In the rows, 128 means zero.
The same turns and mirrors carry the whole set onto itself and the rows of a family onto each other. Which other rows belong to the same family as each row named below? List them in the order they appear above.
These 16 rows form 4 families of 4 rows each.
k_732: [157 138  96 133 136 128 133  96 127 154 118 141 118 149 159]
k_225: [111 125 131 134 131 109 160 156 139 130 110 162 106 129 146]
k_696: [140 134 117 156 146 121 127 123 140 109 103 128 103 112  99]
k_145: [121 137 142 139 140 119 150 152 122 127  98 166 119 134 147]
k_10: [123 101 127 140 133 136 149 108 108 139 162 121 117 108 142]
k_100: [136  94 125 144 123 138 139 109  98 131 154 141 127 116 147]
k_464: [119 140 140 123 130 120 163 150 130 145  98 150 122 118 144]
k_374: [126 103 133 140 123 133 138 111  92 131 147 130 119 123 161]
k_78: [129 136 109 145 149 120 129 127 139 110 128 142 108 108  89]
k_836: [135 104 141 143 144 133 143 103  90 129 148 131 106 111 140]
k_427: [145 150  85 117 135 129 133  97 112 150 123 137 113 132 151]
k_168: [144 140  80 130 131 127 144 104 129 165 120 159 123 135 143]
k_547: [109 128 134 141 133 124 160 162 131 123 108 152 112 110 147]
k_502: [142 114 115 145 151 115 132 117 138 103 124 139 106 131  92]
k_215: [153 138  74 126 130 134 131 102 127 146 132 136 120 128 147]
k_419: [136 135 108 154 143 110 118 122 143 105 108 144 100 127 106]

Same family as k_215: k_374, k_547, k_419
Same family as k_100: k_225, k_696, k_427

The same turns and mirrors carry the whole set onto itself and the rows of a family onto each other. Which other rows belong to the same family as each row named below? List them in the order they appear above.
These 16 rows form 4 families of 4 rows each.
k_85: [121 122 159 126 122 116 146 119 127 129 124 129 163 132 142 100 127 149]
k_363: [133 127 144 144 155 122 140 152 125 131 113 149 130 117  96 155 128 108]
k_541: [104 130 112 133 164 123 134 125 118 112 119 141 166 161 146 129 141 126]
k_356: [131 118 148 139 119 127 141 102 101 114 155 126 120 141 133 128 153 119]
k_798: [132 144 116 154 138 137 109 143 131 122 132 112 127 173 125 136  97 107]
k_201: [132 126 123 124 165 158 136 158 141 123 128 109 119 172 124 139 141 121]
k_428: [111 127 132 119 122 129 140 130 125  92 112 143 140 109 124 164 139 136]
k_785: [133 124 141 139 139 132 143 166 128 171 107 130 125 130 115 128 141 116]
k_887: [148 124 107 156 151 123 125 148 140  97 140 122 147 148 126 127 103 112]
k_186: [119 109 146 149 107 142 142 149  93 128 154 111 130 144 118 116 150 129]
k_970: [ 87 146 113 130 126 125 103 122 141 125 114 139 137 138 141 141 128 141]
k_135: [129 118 103 147 124 129 122 167 125 109 148 118 152 153 108 115 120 146]
k_632: [130 121 140 128  91 125 119 105 108 126 130 127 122 144 143 107 132 118]
k_3: [145 109 151 115 138 147 157 130 142 140 147 119 114 122 129 129 113 126]
k_538: [ 92 130 125 117 121 131 127 142 135 116 114 114 148 133 140 154 131 166]
k_507: [120 133 145 130 120 136 138 149 139 160 117 121 112 125 132 135 121  87]

Same family as k_3: k_85, k_541, k_201
Same family as k_970: k_798, k_632, k_507
Same family as k_186: k_363, k_428, k_135

